In the data rows, zero lies at 7.5, halfway between 7 and 8.
Here is a table of points, one per row:
array([ 7,  8,  5,  9,  9,  8,  9,  6,  6,  6,  8,  9, 10,  8,  3,  5,  6,  8, 10,  9,  3,  8,  9,  9])
array([ 6,  5,  7,  9,  8, 12,  9,  7,  6,  8,  7,  8,  6,  8,  3,  7, 12,  9,  9,  6,  9,  4,  8,  7])
array([ 6,  7,  7,  7, 10,  8, 11,  8,  9,  8, 10,  8, 11,  7,  7, 10,  8,  8,  6,  9,  9,  5,  7, 10])
array([ 7,  7,  7, 12,  5,  8,  9,  9,  5,  8,  6,  8,  7,  7,  2,  8,  5,  5,  9,  5,  8, 11, 12, 10])
array([ 6,  4, 10, 10, 11, 10,  8, 10,  7,  6,  8,  3,  8, 10,  6,  7,  7,  8,  9,  7,  9,  7,  6,  8])
array([11,  8,  8,  6, 12,  8,  7,  8,  6, 11,  9,  2,  8,  7,  8,  8,  7,  8,  9,  7,  8,  9,  7, 12])
array([ 8, 11,  6,  8,  9, 11,  9,  6,  7,  7,  8,  5,  8, 10,  6,  7,  7,  7,  2,  6,  7,  8,  6,  5])
array([ 9,  9,  9,  8, 10,  5, 10,  9, 10,  6,  9,  7,  6,  8,  7,  6,  9,  4,  8,  8,  5,  8,  6,  6])
array([ 9,  7,  6, 10,  8,  8,  5,  7,  4,  8, 10,  8, 10,  8,  7,  7,  7,  7,  6,  7,  7,  7,  4,  7])
array([ 6,  6,  8,  7,  7,  9,  9,  6,  4,  8,  9,  7,  6,  9,  5,  8,  9,  6,  9,  8, 11,  6, 10,  7])
array([10,  8,  5,  5,  9,  5,  7,  7,  3,  6,  9,  5,  8,  7,  8,  7,  9,  6,  7,  8,  9,  8,  7,  8])
array([ 7,  8,  7,  9, 12,  8,  6,  8,  7, 11,  6,  6,  7,  9,  8,  4,  7,  7,  8,  8,  9,  4,  9,  7])
array([ 8,  9,  7,  9,  9,  8, 10,  5,  6, 10,  7,  3,  7, 11,  6,  6, 10, 11, 11,  6,  9,  5,  6,  8])
array([ 9,  7,  8,  8,  6,  9,  7,  8,  4,  7,  6,  8,  5, 10,  9,  8,  3,  6,  6,  4,  6,  1,  7,  7])
array([ 8,  9,  8,  8,  7,  6,  8,  5,  8,  5,  9,  8,  5,  9,  6,  8,  8, 11,  7,  8,  7,  5, 10,  5])
array([ 8,  7,  4, 11,  8,  6,  9, 10, 10,  8,  7,  4,  6,  9,  3,  6,  8,  9,  6,  9,  8,  5,  9,  6])
array([ 8,  8,  8,  7, 10,  9,  6,  6,  6,  9,  8,  8,  8, 11,  6,  8,  8,  7,  6, 13,  8,  7,  6,  9])
array([ 7,  8,  7,  7,  9,  8, 11,  7,  8,  9,  4,  4,  6, 11,  3,  7,  3,  8,  4,  8,  5,  3,  8,  7])
array([ 4,  8,  8,  8, 12,  3,  9,  4,  7, 14, 10,  9,  7,  5,  3,  7,  8,  9,  8,  5,  8,  6, 10,  7])
array([12,  9, 11, 10, 10, 10,  8,  6,  7,  8,  9,  6,  6,  6,  4,  7, 10,  9,  6, 11,  9,  6,  6,  7])
array([10,  9,  9,  8,  9, 10,  7, 11,  4,  8, 10,  9,  5,  6,  5,  9,  6, 11,  6, 10,  5,  8,  8,  5])
array([11,  5,  5,  7, 10, 10,  6,  6,  7,  7,  9, 10,  1,  8,  4,  8,  8,  7,  9,  5,  8,  6,  6,  9])
array([ 9,  6,  5,  9,  9, 11,  6,  4,  7,  8, 10,  8,  7,  9,  6,  8,  6, 11,  5, 11,  8,  7,  7,  7])
array([ 8,  3,  7,  7,  8,  6, 10,  6,  7,  7,  5,  7,  6,  8,  6,  6,  3, 10, 10, 12,  9,  5,  6,  5])
array([ 9,  7, 10,  6,  9,  9,  8,  6,  6,  9,  6,  8, 13,  8,  8, 13,  6, 11,  9,  1,  6,  9,  5,  4])
array([ 7,  9,  8,  8,  8,  6,  6,  8,  6,  2,  9,  8,  6, 10,  6,  9,  9, 10,  7, 10,  5,  7,  6,  5])
array([ 9,  7,  9,  9,  8,  9, 11,  8,  9,  5,  7,  4,  7,  7,  6,  7,  7,  9,  4,  8,  8, 11,  8, 10])
array([ 8,  8,  7,  7,  8,  6,  4, 10,  5,  9,  7,  9,  6,  9,  7,  6,  6,  4,  7,  7,  7,  8,  6,  7])
array([ 8,  8, 12,  7,  8,  8,  7,  8,  9,  7,  8,  6,  7,  7,  7,  8,  6, 11,  7, 13,  8,  3,  6, 10])
array([ 7,  8,  7, 11, 11,  7,  8,  3,  8,  4,  4,  5,  6,  9,  3,  6,  7,  7,  9,  6,  9,  5,  6,  4])
array([10,  3,  7,  9,  8,  7,  6,  7,  8,  9,  8, 11,  3,  7,  7,  7,  5, 11,  6,  7,  8,  7,  7, 11])
array([ 7,  7, 10,  7,  6,  8,  4,  7,  7,  7,  7,  8,  7,  3,  7,  8,  7,  5,  8,  7,  8,  7,  6,  8])
array([ 8,  0, 11,  8,  8,  7,  5,  6,  7,  8,  5,  7,  8,  7,  5,  4,  7,  9,  4,  7, 10, 11,  6,  8])
array([10,  8,  6,  7, 12,  8,  6,  7,  9,  7,  4,  6,  5,  9,  5,  9,  9,  8,  8,  7,  6,  9,  8,  9])
array([ 8, 10,  7, 10,  9, 10,  7,  7,  6,  9,  6,  6,  9,  7,  3,  5,  6,  8,  9,  8,  5,  5,  6, 10])
array([ 8,  6,  7,  8, 10, 12,  7,  7,  6,  3,  8,  8,  5,  7,  5,  8,  7,  7,  7,  7,  7,  7,  5,  9])
array([10,  7,  5,  4,  9,  7,  7,  7, 10,  6,  8, 10,  8,  9,  7,  8,  7,  7, 11,  6,  6,  7,  7,  9])
array([ 8,  9,  5,  5, 10,  8,  6,  6,  4,  6,  6,  8,  7,  6,  7,  6,  7,  8,  9, 11,  7,  8, 12,  2])
array([ 8,  7,  7, 10,  7, 10,  6,  9,  6,  8,  7,  5, 10, 10,  2,  6,  8, 10,  8,  9,  9,  6,  6,  5])
array([8, 6, 4, 8, 7, 7, 7, 8, 7, 8, 8, 4, 6, 6, 7, 9, 8, 7, 6, 8, 6, 8, 4, 8])
array([14,  7, 10, 10, 10,  7, 10, 10,  4,  7,  8,  9,  7, 10,  4,  7,  7,  9,  8,  8,  9, 10,  6,  7])
array([ 5,  7,  4,  7,  3,  9,  5,  5,  7,  9,  8,  8,  7,  8,  5,  8,  8,  9,  4,  8,  9, 10,  5,  6])
array([ 6,  8,  3, 12,  9,  8,  9,  7,  7,  7,  9,  7,  6,  9,  9,  7,  5,  9, 10,  7, 13, 10,  4,  7])
array([ 7,  6,  6, 11, 10,  9,  7, 10,  6,  9,  7,  7,  5, 10,  7,  7, 10,  9,  7,  7,  5,  8,  7,  7])
array([ 6,  8,  5,  9,  4, 12,  8,  9,  6,  9,  7,  6,  5,  9,  4,  7,  8,  5, 10,  9,  5,  6,  8, 11])
array([ 8,  7, 12, 10,  9,  8,  6,  7, 11, 10,  6,  8,  7,  9,  7, 11,  8,  6,  7,  8,  5, 11, 11,  6])
array([ 9,  5,  6,  5,  9,  6,  8,  8,  7,  9,  6,  6,  7, 11,  6, 12,  8,  6,  8, 10,  8,  8, 10, 10])
array([ 6,  8,  7,  6,  5,  8,  6,  6,  7,  7,  6,  6,  4, 10,  6,  6,  9, 10,  9,  8,  8,  5, 10,  4])
array([11,  6,  5,  8,  5,  9,  9,  7, 11,  9,  9,  8,  4,  9,  3, 10,  9,  9,  7,  6,  5,  8,  7,  9])
array([ 6,  5,  8,  3,  4,  3, 10,  6,  2,  8,  5,  4,  8,  9,  5,  8, 11,  7,  7,  9,  8,  7,  7,  7])
array([ 9,  7,  7,  9,  7,  9,  8,  7,  6,  8,  8,  6,  4, 12,  8,  8, 10,  8,  7,  7, 10,  8,  8,  8])
array([ 8,  7,  7,  6,  9,  7,  7,  7,  8,  5,  9,  9,  8, 11,  5,  8,  6, 10,  6,  8,  8,  6,  7,  4])
array([ 8,  9,  7,  8, 10, 12, 10,  4,  7,  7,  4,  7,  7,  6,  9,  5, 11,  8,  8,  7,  7,  5, 11,  8])
array([ 7,  6,  7, 11, 10,  7,  7,  8,  5,  9,  8,  7,  6, 12,  7,  8,  9,  9,  7,  5,  4,  8,  6,  5])
array([10,  7,  6, 12,  7,  7,  9,  6,  4,  7,  8,  6,  6,  5,  3,  8,  7,  9,  8,  7,  6,  8,  7,  7])
array([ 7,  6,  7,  7,  7, 10, 13,  7,  5,  8,  8,  7,  6,  8,  6,  5,  7,  9, 10,  7,  2,  8,  5, 10])
array([10,  7,  7,  8,  6, 10,  4,  4,  5,  8,  8,  4,  6, 10,  4,  8,  7,  6,  8,  5,  8,  5,  8, 10])
array([12,  6,  9, 13,  7,  7,  9,  9,  8,  6, 13,  7,  8, 11,  8,  7,  8,  5,  7,  4,  7,  6,  8,  6])
array([10,  6, 12,  7,  8,  8,  7,  6,  8,  7,  8, 10,  6, 14, 10,  3,  8, 10,  7,  7,  7, 10,  8,  6])
array([ 8,  7, 13, 10,  9,  9, 10,  7,  8,  8,  5,  5,  5,  9,  6, 11,  7,  8, 10,  8,  8,  8,  7,  6])
array([ 8, 15,  9,  8,  7,  7,  9,  8,  4, 10,  8, 10,  7,  8,  4,  6,  6,  9,  8,  8,  9,  8,  6,  8])
array([ 6,  6,  6,  5,  7,  7,  8, 15,  7,  8,  7,  6,  4,  6,  5,  8,  8,  9, 10,  5, 11,  4,  9,  6])
array([ 7,  8,  7,  7,  7,  6,  6,  6,  8,  7,  7,  8,  8, 11,  6,  6,  7,  7,  8,  8,  5,  7,  3,  9])
array([ 8,  8,  8,  8, 10,  9,  9,  9,  6,  6,  7,  5, 10,  7,  4,  5,  7,  7,  8,  5,  7,  5,  8,  6])
array([ 6,  8,  8, 10,  7,  8, 10,  7,  7,  8,  7,  5,  6, 10,  7,  8,  6,  8,  8,  7, 10,  8,  7,  8])
array([10,  7,  6,  6,  8, 10,  9,  8, 10,  7, 10,  8,  9,  5,  7,  7,  9,  9,  8,  9, 12,  8,  7,  6])
array([10,  6,  8,  6,  9, 10, 10,  7,  5,  9,  7,  6,  6,  5,  6,  7,  8, 10,  9,  9,  6,  9,  8, 10])
array([ 8,  7,  6, 11,  6, 10, 12,  8,  2,  5,  7,  8,  5,  8,  7,  8,  7, 11,  7,  5,  8,  9,  9, 10])
array([ 7,  6,  7,  6,  6, 10, 11,  7,  7, 10,  9,  9,  3,  7,  2,  7, 10,  9, 10,  7,  8,  6,  4,  8])
array([10,  7,  7,  5,  9,  8,  8,  7,  6, 10,  9,  6,  8, 10,  3,  3,  2, 11,  8, 10,  7,  7, 10,  5])
array([ 8,  6,  9,  9,  9, 10,  9,  5,  5, 11, 10,  8,  6,  8,  4,  5,  6,  8, 11, 12,  6,  9,  8,  6])
array([13,  5,  7, 11,  4,  7,  8,  8,  6, 13,  7, 10,  7,  8,  7,  7,  9,  8,  6,  9,  4,  5,  7,  9])
array([11,  6,  6,  9, 10,  5,  7,  4,  5,  7,  8,  8,  9, 10,  4,  2,  9,  7,  8,  9,  6,  7,  8, 10])
array([10, 11, 10,  7,  9,  8,  7,  9,  7,  7,  2, 10,  4,  9,  7,  6,  7,  8,  7,  5,  8, 10,  3,  6])
array([ 5,  7,  7,  8, 11, 10,  7,  9,  9,  8,  9,  7,  5,  7,  6,  3,  7,  7,  5,  5,  5,  8,  9,  9])
array([ 6,  8,  5, 11, 10,  6,  9,  7,  8,  8,  4,  6,  6,  5,  8,  7,  8,  7,  7,  9,  7,  7,  5,  7])
array([ 5,  3,  8, 10,  7, 10, 11,  6,  4,  6,  9,  9,  5,  9,  9, 10,  7,  5,  8,  8, 10,  5,  6,  9])
array([ 9,  6,  7,  7,  8,  9,  8,  8,  5, 10,  7,  7,  8,  7,  2,  5,  7,  8,  9,  7,  7,  8,  6,  6])
array([13,  7,  7,  7,  6,  6,  7,  1,  8,  6,  8,  6,  8,  4,  7,  7,  6,  7,  7,  8,  8,  6,  7,  6])
array([ 7,  7,  8,  5, 10,  9, 10,  7,  5,  9,  7,  7,  5,  8,  3,  6,  6,  5,  0,  6, 10,  7,  7,  9])
array([ 6,  8,  9,  6,  7,  5,  5,  7,  7,  5,  8,  7, 12,  7,  6,  6,  8, 13,  9,  6,  8,  8,  7, 12])
array([ 9,  7,  8,  9,  9, 10,  7,  9,  6,  6,  8, 10,  8,  8,  5,  9,  5,  9,  5, 11,  8,  9, 11, 10])
array([ 6,  7,  6,  6,  5,  9,  9,  8,  7,  8,  9,  7,  9,  8,  6,  5,  9,  5, 11,  8,  7,  6,  8,  5])
array([ 9,  7,  6, 10,  9,  7,  8,  7,  6,  8,  9,  8,  8, 10,  5,  9,  9,  7,  5,  8,  6, 10,  6,  8])
array([ 7,  7, 11, 10,  8,  7,  4,  6,  6,  6, 12,  3,  0,  7,  5,  7,  7,  9,  8,  9,  6,  7,  6,  6])
array([ 5,  7,  8,  8,  9,  8,  9,  5,  5,  7, 11,  6,  4,  9,  4, 11,  6,  8,  7,  8,  6,  8,  7,  7])
These points spread out most along one direction. Where along it does each point below lie, from 0 to 99? 50 is the average, and the first point above lies past it. One standard deviation of the points above along it is 16.
array([10,  6, 12,  7,  8,  8,  7,  6,  8,  7,  8, 10,  6, 14, 10,  3,  8, 10,  7,  7,  7, 10,  8,  6]) : 10
array([ 6,  4, 10, 10, 11, 10,  8, 10,  7,  6,  8,  3,  8, 10,  6,  7,  7,  8,  9,  7,  9,  7,  6,  8]) : 54
array([ 8,  9,  7,  8, 10, 12, 10,  4,  7,  7,  4,  7,  7,  6,  9,  5, 11,  8,  8,  7,  7,  5, 11,  8]) : 66
array([ 8, 10,  7, 10,  9, 10,  7,  7,  6,  9,  6,  6,  9,  7,  3,  5,  6,  8,  9,  8,  5,  5,  6, 10]) : 64
array([10,  3,  7,  9,  8,  7,  6,  7,  8,  9,  8, 11,  3,  7,  7,  7,  5, 11,  6,  7,  8,  7,  7, 11]) : 34
array([ 8,  7,  7, 10,  7, 10,  6,  9,  6,  8,  7,  5, 10, 10,  2,  6,  8, 10,  8,  9,  9,  6,  6,  5]) : 59
array([ 6,  7,  6,  6,  5,  9,  9,  8,  7,  8,  9,  7,  9,  8,  6,  5,  9,  5, 11,  8,  7,  6,  8,  5]) : 76
array([11,  6,  6,  9, 10,  5,  7,  4,  5,  7,  8,  8,  9, 10,  4,  2,  9,  7,  8,  9,  6,  7,  8, 10]) : 43
array([ 7,  8,  7,  7,  7,  6,  6,  6,  8,  7,  7,  8,  8, 11,  6,  6,  7,  7,  8,  8,  5,  7,  3,  9]) : 39
array([10,  6,  8,  6,  9, 10, 10,  7,  5,  9,  7,  6,  6,  5,  6,  7,  8, 10,  9,  9,  6,  9,  8, 10]) : 55
array([ 8,  7,  7,  6,  9,  7,  7,  7,  8,  5,  9,  9,  8, 11,  5,  8,  6, 10,  6,  8,  8,  6,  7,  4]) : 33
array([ 7,  9,  8,  8,  8,  6,  6,  8,  6,  2,  9,  8,  6, 10,  6,  9,  9, 10,  7, 10,  5,  7,  6,  5]) : 30
array([ 9,  6,  5,  9,  9, 11,  6,  4,  7,  8, 10,  8,  7,  9,  6,  8,  6, 11,  5, 11,  8,  7,  7,  7]) : 36
array([ 5,  3,  8, 10,  7, 10, 11,  6,  4,  6,  9,  9,  5,  9,  9, 10,  7,  5,  8,  8, 10,  5,  6,  9]) : 66
array([ 7,  6,  6, 11, 10,  9,  7, 10,  6,  9,  7,  7,  5, 10,  7,  7, 10,  9,  7,  7,  5,  8,  7,  7]) : 50
